In the rows, zero is written as 128.
Named moves come first, each a turn or a mirror and shown by rows before and after it. Which of them, in which order, take the first row of each pair that follows to the second? Write the first one first, as in the answered first pair.
sel (before -> after):
[108 124 125 156 132  99 132 131 153  87 140  92 134 152 145 109 193 167
 114 122 114 140 126]  ->  [131 110 121 156 129 101 138 137 166  85 130 100 135 154 150 113 181 174
 119 120 114 136 117]
[164 106  81 163 142 103  88 121 167  53  92 127  65 119 149 119 121 181
 114 179 189 153 137]  ->  [134 148  97 187 128  86  61 106 146  85 104 106  74 113 158  84 131 168
  72 184 173 169 156]
[112 118 145  88 122 136 119 133 130 112 136 135 151 155 121 140 133 127
 150 108 141 136 113]  ->  [ 90 137 155 109 114 124 110 130 117 130 141 120 157 161 140 126 145 118
 126 115 131 136 133]
[119  93 129 144 135 167 141 158 160 111 142 119 143 125 117 133 154 132
 146  96 111 121  69]  ->  [ 88 139 144 174 124 153 131 151 145 137 146 110 141 125 128 104 171 118
  95  99  95 136  93]
vavi (before -> after):
[109 148 124 131 120 116 129 122 129 113 110 124 112 121 123 129 147 154
 115 152 159 101 151]  ->  [160 135 131  89 130 131 131 131 106 137 125 139 119 106 113 145 103 161
 133 157 134 117 121]
[144  60 136 132 150 144 160 139 176  88 111 135 149 159 109 156 148 163
 166  93 134  96  85]  ->  [157 102 116 159 127  70 107 117 138  90 106 148 108 176 164 134 147 166
 132 156 170 132 166]
[141 142 112 175 117  94 103 123 137 118 114 125 103 141 153 124 150 135
  94 158 157 131 144]  ->  [183 110 118 117 135 153 134 149 109 143 148 131 132 115 128 151  84 130
 140 121 131 141  84]
[181 117 103 129 119 129 113 124 132  96 144 164  68  96 166 141 124 174
 120 156 148 173 101]  ->  [140  96 117 143 127 182 151 147 182  95 137 140  94  95 132 141 148 169
 140 110 121 133  74]
peg (before -> after):
[105 111 176 129 199 151 153 117 120 183 109 109 129 147 148 148 111 112
 129 110 152 105  99]  ->  [106 116 180 136 193 149 158 120 129 184 110 117 127 147 144 133 110 115
 131 103 158 107  98]
[ 94 130 124 136 112 107 130 111 140 135 124 124 122 118 134 117 143 128
 103 132 140 113 147]  ->  [108 146 128 121 107 100 130 108 129 152 132 124 136 114 130 120 138 127
  98 142 130 113 148]
[ 99 125 117 156 126 133 129 125 135 110 103 127 128 151 175 113 146 150
 114 127 131 118 137]  ->  [109 121 112 153 129 135 127 112 117 118  99 138 115 136 185 108 120 156
 101 145 122 117 143]
sebu (before -> after):
[ 74 105 159 108 116  48 115 132 133 125 109 118 177 158 115 118 183 125
 107 165 140 108 210]  ->  [128 159 183 138 121 104 106 135  79 174 184  83 139 122 152  75 149 111
  63 166  88 174 148]
[106 134 129 151 113 145 127 148 156  88 142  86 163 179 126 114 221 106
 134  96 151 139 126]  ->  [122 145 132 162 106 167 120 140 144 101 158  83 157 160 145 106 211 109
 123  89 137 164 112]
[118 121 106 141 142 156 147 143 148 120 125 128 128 130 141 112 150 140
 117 150 135 135 113]  ->  [119 108 114 147 146 149 139 148 147 119 123 125 129 122 140 117 147 145
 119 147 146 135 116]
rir (before -> after):
[124 140 122 147 112 135 116 133 121 139 145 112 122 134 144 106 158 124
 120 118 127 148 132]  ->  [108 129 129 144 110 110 125 123 128 136 120 123 130 133 127 105 157 128
 121 127 141 123 162]
[114 127 104 101 111 180 118 116  83 149 176 140 155  97 148 119 102  94
  89  94 108 111 114]  ->  [ 91  99  85 121 123 180 139 117 156  81 141 146 143 121 135 128 155 124
 106  85 133  79 110]
[114  99 122 134 106 108 106 121 175  88 109 142 139 119 130 135 152 133
 195 117 151  71 141]  ->  [147 136 131  98 111 104  89 131  81 159 163 134 152  97 140 137  89 100
 173 130 100 116 138]
Now pairs of rows:
Each pair is 2 to 3 moves apart.
[123  81 119 105 128 115 159 123 152 113 111 136 126 130  98 152 100 135
 159 124 142  96 127]  ->  [178 128 102 132 126 135 137 118 120 129 138 132  89 113 142 127  97 133
 128 151 127 161 104]
vavi, sebu, sel
[135 148 145 149 121 152 130 136 115 170 174 105 117 114 141  96 127 129
 112 107  82 152  94]  ->  [114  84 131  84 133 120 161 135 149 131 124 141 153 141 101 147 112 139
 173  96 121  92 118]
sebu, vavi, vavi
[109  91 113 154 144 140 159 120 196 109  79 120 138 188 111 127 181 138
 174  96 169  78 136]  ->  [161  65 113 101 165 163 179 140 158 133 109 121 150 168 101 143 125 144
 214  82 151  95 101]
vavi, vavi
[133 157 110 184 113  79 115 125  92 158 113 151  61 108 161  91 120 130
  69 177 123 147 156]  ->  [138  98 120 165 139 179 187 164 133 151 126 132  74  74 102 121  90 138
 134 115  81  99  47]
vavi, rir, sebu
[149 113 146 135 138 163 131 127 138 120 152 118 134 122 141 129 114 126
 135  97 104 143  97]  ->  [124 125 144 155 120 160 125 129 157 107 129 102 131 130 135 119 148 138
 118  98 108 128 103]
vavi, vavi, vavi
[150 178 160 108 115  65 120  94  76 186 142 148 135  94 125 129  88  85
 104 149 111 111 173]  ->  [130 148 188 102 122 121 162 109 101 191 149 136 167  80  91 125  86  84
 128 100  72  93 118]
sebu, vavi, sebu
[158 134 124 129 130 129 105 139 116 102 136 130 132 137 175 129 154 147
 137 150 154 185 124]  ->  [ 98 150 157 136 125 123 116 127  96 156 133 111 170 129 138 106 141  99
 112 123 112 155 159]
rir, vavi, sel
[108 147 135 124 110 103 112  75  90 147 122 151 133 126 137 135 140 110
  82 193 109 142 168]  ->  [124 157 132 163 107 132 103  88 102 135 129 133 106 118 155 123 157 121
  71 188 103 167 139]
rir, rir, sebu
[139 156 119 180 102 113 109 118 135 132 123 117  70 120 140 102 145 145
  65 157 129 144 126]  ->  [138 100 115 118 109  74 129 125 159 101  85 160 109 138 101 141 124 161
 131 164 180  97 158]
vavi, sebu, vavi
[146 154 159 145 109 139 110 105  86 143 138 116 110 129 166 112 141 111
  80 127 106 144 148]  ->  [168 125 142 106 106  96 115 101  89 119 115 149 100 136 158 140 125 134
 113 156 153 126 167]
vavi, rir, vavi
